In the data rows, the value 128 means zero.
Each row has a hidden score. How much does it go up from the first row of each pair to the second? 15 means little or no change, 30 a big rise and 0 a big fall. The score is a weighted sum of the row's numbers plus the product of two more (or one squared), each taken from its middle value.
[109 123 115 145 127 131 128 136 119 110 112 114 139 115 125 112]
[115 150 129 140 153 128  99 118 118 123 121 128 136 100 120 116] 13
[133 122 136 125 109 153  92 142 149 173 114 127 159 137 114 123]
[141 115 126  90 124 158 145 109 144 135 121 157 169 175  95 119] 25
[130 117 140 129 168 130 117 116 132 142 102 135 130 147 160 136]
[121 129 145 156 150 137 121 152 135 146 112 118  84 118 162 124] 12
[105 127 120 145 152 113 143 117 132 138 102 138 122 120 167 118]
[ 96 133 132 125 125 136 110 156 130 115 157 134 148 105 149 149] 19
[144 135 103 119  90  97 167  92  94 106  93 130 119 153 108  95]
[ 90 106 126 110 154 165 114 177 166 159 148 165 150 111 192 170] 14
[149 125 110 118 111 123 150 113 136 128 109 133 119 150  98 117]
[122 116 128 143 161  95 114  90 150 124  84 146 112 162 149 121] 18
[102 147 144 135 117 134 115 140 104 104 157 116 149  97 133 140]
[ 98 136  90 140 148 113  83 156 135 146 131 156 160 108 153 148] 11
[121 117 104  89 110 115 115 111 124 111 100 129 112 163 102 119]
[133 127  93 115 107  91 146 115 129 133  96 131 113 149 147 116] 12
[138  95 110  91 116 170 166 125 152 163 134 173 167 158 116 130]
[124 105  76  74  85 126 121 152 137 119 151 140 133 162 112 156] 14
[116 125 135 124  94 130 120 139 103 102 160 123 151  96 123 143]
[132 105 146  97 107 182 128 141 138 135 157 147 141 120 112 137] 15
[133 103 126  87 104 184 141 151 147 144 163 154 155 118 129 154]
[127 111 136 130 184 122 115 106 141 155 101 137 131 155 148 138] 14
[127 132 141 158 139 134 109 144 135 137 139 109 115 119 118 137]
[125 122 125 144 160 116 137 120 136 142  99 141 104 142 165 137] 11
[130 123 116 146 155 107 146 113 130 142 101 147 129 126 156 113]
[132 113 134 157 179  94 125 107 131 160 101 138  95 153 144 134] 10
[128 111 111 113 131 157 116 154 156 158 115 149 124 136 139 140]
[149 114 109 120  90 115 129 134 117 118 160 125 115 119 112 135] 19
[112 140 144 123 117 120 102 135 119 106 146  98 138 110 117 150]
[122 125 121 140 158 113 138 124 150 154 103 134 106 142 171 127] 8
[139 109 133 161 151 104 134 105 131 164  90 117 109 135 142 137]
[125 112 117 131 136 129  95 161 146 153 139 120 108 132 144 165] 17
[126 130 149 172 146 145 138 158 145 169 114 121 106 112 152 115]
[132 140 144 157 140 108 147 104 107 122 139 117 152 133 109 113] 19
[142 113 125  93 135 155 145 111 151 143 104 161 144 166 119 121]
[120 153 148 120 138 132 135 139  94 130 163 167 155  58 140 153] 1
[103 138 137 144 149 124  98 145 131 126 131 121 119 106 136 129]
[109 151 126 139 156 122  92 137 106 119 121 107 121 101 128 116] 17
[114 137 181 154 107 154 154 132 104 108 158 111 141  71 126 116]
[144 159 193 141 111 153 136 114 111 101 149 101 140  86 105  94] 22
[155 122 108 115 109 135 155 118 141 126 114 133 120 150  97 114]
[123 135 120 124 142 111 136 103 124 111 133 134 166 142 125 117] 18
[141 145 192 144 110 157 157 119  93 115 162 109 150  88 100 112]
[129 136 126 156 139 112 147 108 120 126 142 122 142 133 120 121] 16
[126 140 135 135 142 111 139  98 112 111 141 122 160 138 114 116]
[152 130 100 138 110 102 121 174 112 107 180 132 117 145 139 154] 7
[112 145 136 129 145 120  90 129 134 127 126 143 139 115 127 114]
[124 132 129 146 121 126 165 118 130 136 137 134 155 137 101  95] 14
[146 128 138 147 130  91 141  89 103 122  92 108 111 150 113 117]
[113 143 132 155 163 103 124 135 139 139 105 127 104 104 173 123] 17
[132 119 128 137 162  90 113 101 133 139  82 128  99 158 150 135]
[131 127 131 119 127 122 105 133 117 109 160 112 131 116 125 148] 22
[110 135 129 134 121 120 122 124 107 105 160 126 129 110 129 137]
[127 170 146 140 116 133 145 141 118 125 117 118 149  96 119 105] 16
[130 124 119 121 119 132 157 107 124 133 112 136 140 154 114 110]
[136 111 167 168 126 141 141 127 151 139 125 130 110 110 128 129] 13
[135 125 143 149 138 149 152 120 135 151 119 132 138 127 142 119]
[120 137 140 117 122 129 117 134 110  98 161 117 142 105 136 136] 17
[139  94  87  86 100 165 126 161 169 161 143 159 129 157 116 154]
[124 130 133 135 114 125 132 147 116 108 164 120 132 107 133 134] 19
[156 141 144 136 125 120 155  88  99 114 111 113 117 109 114 104]
[115 118 109 140 151 104 153 118 134 136 102 137 123 128 165  91] 16
[137  84 103 119 127 153 128 162 163 173 166 151 138 167 149 169]
[ 99 156 115 146 155 106  88 154 104 109 142 117 107 113 149 150] 16
[ 85 137 149 129 147 136  81 155 138 115 153 130 142  87 179 149]
[138 117 129 132 155  91 122 100 137 138  88 125 105 158 145 136] 15
[131 127 144 130 100 148 125 151 132 140 144 128 128 133  85 123]
[ 85 145 106 139 178 117  86 155 125 138 121 122 137 116 160 156] 10
[158 140 126 126  90 108 176  83  95  97 110 115 126 135  82  82]
[107 152 164 170 164  56 149 104 114 117  93 116  86 109 137  86] 17
[143 135 104 115  96  83 166  89 101  98 109 116 125 157 109  93]
[138 145 149 121 146 109 145  83 122 119  95 140 122 130 120  85] 16
[135 106 110 118 128 128 138 116 156 152  95 157 122 168 128 147]
[109 121 128 126 119 153 106 162 142  97 151 146 141 112 147 133] 17
[161  89 136 125 148 168 137 124 166 180 134 149 143 164 129 155]
[137 129 144 164 152 136 131 145 145 158 122 115  91 124 133 124] 14
[132 143 117 148 147 110 132 108 142 142  98 130 104 132 162 126]
[152 138 145 176 138  95 157  82  94 114  90  80 103 145 119 109] 10
[118 116 116  83 120 137  99 142 131 132 145 150 125 155 136 135]
[130 131 139 166 152 137 136 153 140 163 119 118 100 103 150 126] 9
[ 99 121 141 121 136 142 113 155 141 116 153 139 136  93 161 147]
[126 119 127 154 142 144 114 155 142 158 134 118 106 111 143 147] 13
[136 114 120 117 106 119 109 145 140 135 149 123 113 160  93 157]
[105 141 115 139 151 131  99 154 144 128 129 137 130 116 152 139] 16
[108 148 134 150 144 140 102 148 129 119 125 118 124 104 130 121]
[117 131 114 121 125 117 107 120 117  92 163  97 104 124 117 151] 20
[121 126 137 146 143 113  86 148 127 138 139 120  90 132 143 144]
[112 141 154 137 132 139 117 145 106 116 156 114 143  96 141 139] 12
[146 129 142 166 145 148 122 145 154 160 109 109  88 124 140 124]
[151 127 140 124 108 147 162  99 122 121 134 121 149 133  81 111] 20
[133 125 135 125 131 113 100 132 103 109 137  99 143 122 119 143]
[106 144 138 139 155 121  96 131 118 113 118  99 134 111 131 130] 18
[126 135 135 143 130 115 101 134 118 116 139 110 117 127 114 134]
[144 112  86 123  98 100 128 146 126 146 153 121 128 137 129 172] 3
[113 121 122 137 166 135  84 148 146 150 109 132 112 119 164 147]
[122 120 108 168 131  95 107 165 150 129 153 111 111 110 127 143] 24
[143 110 130 145 124 133 120 146 145 145 148 109  97 138 115 149]
[139 151 212 169 115 146 121 129  78 124 152  78 157  72  81 102] 16
[122 122 126  99 113 168 139 178 130 156 169 170 147 108 157 158]
[128 139 184 153 111 163 159 125  96 112 165 106 150  88 107 105] 25
[140 112 131 141 123 133 118 149 152 149 148 116  98 136 107 150]
[ 97 144 129 139 124 144  98 161 129 129 132 145 122 108 161 166] 11
[138  93 141  92  99 192 136 144 139 137 152 161 144 113 122 142]
[148 119 104 105  95  97 157 102 100 102  95 128 123 151 107 106] 15
[109 141 119 121 121 138 112 140 117 109 127 127 144 102 135 116]
[157 122 108 119 109 138 161 106 115 132 137 138 157 153  89 114] 9
[129 120 131 144 127 121 115 155 151 146 147 116 101 129 120 154]
[155 135 128 114  85 106 172  72  92 110 104 121 130 142  91  87] 10
[113 120 125 128 151 142 102 151 151 146 115 140 118 121 158 137]
[119 113 103 127 120 129 101 143 107 139 172 124 126 135 136 183] 8
[152 110 126 134 110 142 125 148 150 147 148 122 111 149  93 153]
[103 167 102 122 114 130 104 130 102 121 127 107 141 102 138 130] 10
[122 134 136 134 137 127 129 139  97 118 114 106 138 122 121 113]
[125 112 121 135 135 130  98 159 142 148 136 123 107 135 141 159] 14
[132 122 131 154 159 101 135 110 134 153  94 128  96 139 159 131]
[128 115 111 128 133 133  98 165 146 150 134 124 113 134 143 172] 18
[ 94 136 115 137 170 138  84 152 148 149 111 148 126 119 166 140]
[125 131 118 116 138 109 138 117 121  93 140 140 176 149 135 111] 28
[141 113 127 128 139 149 114 133 132 150 115 130 119 138 117 132]
[121  91 131  84 145 172  98 150 166 154 146 163 140 135 147 171] 10
[132 153 142 159 128 119 141 127 129 126 119 110 104 113 115 106]
[132 118 131 133 163  89 115 104 138 145  85 126 101 161 151 137] 10
[113 136 127 144 153 112 119 133 136 137 103 133 101 110 168 118]
[133 118 125 110 157  93 115 106 148 145  84 105  86 166 154 144] 15
[123 107 106 105 147 149 107 161 154 156 109 160 123 133 146 128]
[131 130  88 119 105  92 152 114 114 118  95 131 118 147 143 114] 20
[138 101  95 101  88 146 152 115 134 113 118 157 129 150  87 110]
[124 144 126 118 119 143 120 143 105 107 121 138 138 115 139 121] 9
[150 120 139 119 116 121 146  93 136 106  95 146 108 160  99  92]
[119 148 136 137 145 123  94 135 110 113 121 115 131 113 133 121] 11
[141 111 123 126  74 151 126 145 146 134 130 124 142 144  95 163]
[127 132 125 127  99 151 126 150 138 127 147 113 131 133  90 129] 10
[118 152 125 123 100 118 116 137 107  91 161 107 131 116 128 126]
[147 173 173 176 140  73 162  77  91  93  94  90  98 106 106  65] 12
[151 103 121 121 112 157 117 156 158 154 140 128 117 160  98 155]
[129 104  98 128 137 127  97 160 149 156 136 124 100 142 144 164] 10
[132 119 140 150 168  93 121 100 136 147  89 127  93 146 148 129]
[147 133 201 123 129 170 157 113  86 121 142 129 154  80  99  97] 18
[136 145 160 160 148 141 168 117 118 140 126 121 136 116 139  98]
[134 125 126 139 106 147 132 153 139 143 142 127 126 132  98 133] 16
[149 143 194 140 105 142 147 101 125 114 156 109 154  86  96  82]
[144 158 196 153 111 165 170 105  80 118 167  97 143  85  89 111] 3
[118 143 130 133 146 125  91 129 116 114 114 112 132 114 131 129]
[164 132 138 114  68 100 153  68 100  87 108 105 105 124  94  91] 15
[127  99 115 114 143 157 128 124 143 155 123 141 160 156 141 141]
[139 106 150  92 103 179 124 145 147 131 163 153 150 120 109 137] 12
[153 112 109 106 105 150 168 112 135 139 146 153 163 175  91 123]
[145 133 131 128  97 126 178  93 116 112 109 124 114 146 106  84] 14
[154 146 139 127 105 113 176  94 112 103 112 114 134 116 101  87]
[ 93 132 140 114 144 130 100 159 132 131 145 138 140  93 175 146] 5
[117 147 129 153 136 113 144  89 106 130 130 112 143 135  96 102]
[154 133  99 113  89 103 169  90 101  95 104 127 127 149  99  95] 12
[152 127 132 120 114 146 164 101 123 128 138 135 159 150  87 115]
[135 133 133 116 131 103 141  99 134 129 100 152 130 134 140 100] 11
[163 122 126 123 112 138 165 100 128 122 134 125 160 155  90 106]
[136 169 166 184 142  71 159  79  88  91  95  99 104 109 123  71] 8
[161 149 141 121  86 115 171  77  79  94  99 107 146 129  73  76]
[158  96 119 101 121 173 160 120 159 167 124 157 148 168 104 132] 24
[128 138 137 151 142 109 143  95 105 113 141 121 157 134 109 116]
[127 144 179 155 115 155 154 133  95 113 164 110 148  80 116 114] 14
[124 135 146 144 174 139  89 135 123 125 115 105 121 114 146 136]
[143 120 109  90  89  95 164  82  84 101  98 143 144 152  87  89] 9
[123 132 144 115 126 125 104 124 116 107 154 106 132 118 123 142]
[141 152 195 147 110 160 157 113  87 101 156 107 152  78  95 106] 11
[147 111 140 121 171 129 107 110 150 160 101 138 133 150 149 142]
[161 139 112 108  91 108 172  84 100  94 103 125 128 148  92  88] 17
[113 141 118 135 149 116  88 142 126 113 128 118 124 101 145 134]
[130  88 144  97  92 185 142 153 156 157 170 170 156 128 115 133] 5
[118 110 137  82 114 190 127 141 131 129 183 169 149  97 136 109]
[130 133 145 161 120 110 129 147 131 134 156 105  93 107 127 131] 16
[121 155 142 124 109 130 110 128 116  98 162 135 163  96 108 132]
[101 130  95 126 146 129  96 167 146 139 128 138 130 115 164 155] 8
[132 117 115 123 132 131 149 119 143 158 103 145 133 159 124 128]
[117 160 133 104 117 120 112 127  98 102 160 118 133 103 128 139] 16
[106 131 107 124 103 120 125 141 121 117 152 128 144 126 126 141]
[122 142 134 139 144  82 142 120 129 104  86 128 120 140 161 101] 23
[123 129 108 121 109 124 115 152 116 125 159 119 127 118 140 153]
[ 91 107  95 130 133 141  92 166 130 139 132 138 143 102 162 163] 15
[150 103 120 118 120 151 113 157 155 163 130 130 110 167 103 158]
[159 141 105 111  82 107 167  85 102  94  96 115 131 152  94  89] 16
[107 132 121 151 187 148  85 152 134 129 120 104 150  93 141 150]
[121 138 104  95 158 125 125 114 153 136 113 156 123 132 136 123] 11
[106 123 144 112 131 165 101 156 130 143 168 126 121 106 168 153]
[113 131 121 136 171 123  77 142 133 128 114 129 126 127 146 141] 20
[156 148 130 115  87 119 176  89 103 102 109 115 124 137  84  89]
[143 106 133 136 115 138 123 148 150 153 148 117 102 142 100 154] 16
[156 118 109 107 118 119 130 107 136 128  97 136 118 171  95 112]
[125 152 161 172 156 121 157 113 116 131 118 121 132 109 147  95] 14
[121 128 137 119 125 126 114 133 113  99 164 115 142 106 131 141]
[145 167 123 128  71 103 163  95  93 101  93 119 114 132  84  80] 3
[102  89 105  74 153 168  94 151 172 152 140 192 154 129 160 163]
[146 100 155  84 112 191 127 129 135 120 157 149 145 126 107 135] 29
[164 145 118 125  87 107 174  83  91  96 110 103 127 141  77  81]
[108 148 113 125 130 134 113 142 114 106 132 128 148 100 140 111] 23
[130 125 126 126 126 121 109 129 115 105 161 113 139 112 120 147]
[132 166 172 180 140  68 162  77  81  89  95  96 105 109 118  73] 10
[101 118 143  91 154 153  94 143 150 129 143 153 154 117 155 156]
[156 132 136 117 119 119 147  98 128 114 101 130 113 147 103  97] 22
[123 115 111 154 168 104 132 104 123 138  90 127 112 136 151 144]
[155 109 131 136 115 141 118 146 152 156 152 121  96 143  99 149] 21
[154 135 125 125 110 115 161  98 116 113 108 123 111 134 104  92]
[139 139  97 117  95 101 162  94 104  90  91 127 128 150 102  95] 16
[105 139 147 140 122 133 118 147 111 111 158 114 142  96 140 137]
[129 122 142 148 174  97 116  96 138 149  80 127  96 153 147 131] 10
[150 116 123 122 109 144 123 146 145 141 143 123 123 151  91 146]
[129 133 109 125  97 129 136 138 123 142 154 124 109 122 128 157] 6
[122 133 140 124 124 125 110 128 119  97 159 121 144 100 125 138]
[137 136 101 110  92 103 157  99 107 108  95 128 124 143 120 108] 8
[136 132 104 131 115 105 120 155 137 122 148 110 110 134 144 165]
[133 114  84 152 107 120 133 149 105  99 165 122 121 139 151 164] 5
[135 115 140 120 173 136 111 112 125 141  98 147 111 178 137 142]
[137 147 199 148 117 159 151 105  94  99 157 108 147  82  93 101] 24
[126 114 101 107 111 187 152 149 149 155 165 152 159 137 140 131]
[110 142 147 135 121 133 116 147 107 109 158 113 142  97 137 139] 16
[127 150 134 146 158 101 121 102 111 130  91 122  84 135 171 141]
[136 110  67  84  97 128 118 170 139 148 148 147 134 160 106 197] 17
[129 134 142 123 116 126 106 136 119 111 132  98 111 130 100 138]
[144 110 112 111  96 131 116 146 149 144 155 130 112 163  97 167] 12
[164 144 113 121  85 110 175  82  95  95 107 111 127 138  79  80]
[125 135  68 115 114 112 147 129 132 130  99 145 104 157 157 139] 17
[143 144 132 145 191 108 117  93 131 135  73 104  97 154 138 143]
[149  95 134 120 145 158 132 119 139 168 121 146 130 170 125 145] 15
[115 139 144 118 115 129 117 134 104  94 161 115 142 106 127 132]
[128 106 109 123 132 137  96 163 151 158 137 127 111 141 143 163] 7
[ 95 134 139 124 147 135 101 159 129 125 151 138 141  95 175 152]
[123 112 104 124  87 118 122 146 121 132 166 123 125 125 133 157] 15
[140 101 114  87 139 156 146 119 166 159 107 165 139 176 131 126]
[115 143 133 144 146 126 103 136 117 115 125 119 133 103 129 123] 16
[135 152 200 149 115 152 150 110  93 100 157 109 146  83  95 100]
[128 123 132 126 164 140  88 142 150 154 116 141 116 112 165 140] 5
[122 141 153 164 169 118 139 119 130 141 116 127 131 102 171 113]
[157 118 126 106 121 153 142 105 144 142 123 136 153 178  81 132] 24
[118 111 110 109 133 161 114 156 159 158 113 155 127 136 144 137]
[125 119 106 123 108 122 117 151 129 122 161 112 121 124 133 157] 18
[126 126 137 121 112 121 119 128 104  94 163 110 153 101 119 134]
[138 113 135 150 154  89 150 105 142 153  96 120  96 146 144 111] 5
[112 130 154 135 116 140 128 141 109  91 167 116 145  91 117 166]
[136 131 148 159 157 138 126 143 152 165 119 115  98 121 134 130] 10
[121 121 110 127 174 128  77 151 130 131 101 128 127 120 164 151]
[132  96 118 167 138 111 119 147 132 115 152  98  73 103 136 134] 25
[141 146 192 144 106 160 156 116  90 109 161 113 149  89  91 101]
[125 132 131 118 118 125 111 130 123 108 160 115 126 119 121 147] 18
[152 134 150 142 133 140 163  96 112 126 140 121 155 140  85 104]
[125 126 118 116 132 133 154 113 131 133 137 149 168 141 122 119] 17
[142 106 142 130 167 127 108 109 144 150  98 143 126 158 145 136]
[123 111  80  68  81 128 116 147 140 115 146 150 142 159 106 156] 20
[ 85 124  67 131 146 121 101 159 126 129 123 137 132 111 156 138]
[135 114 108 117 120 127 149 117 138 153 103 155 125 148 120 138] 15
[110 140 132 139 145 131 102 145 126 116 127 122 130 104 135 119]
[118 126 121 129 107 109 125 147 111 106 164 116 130 108 135 145] 12
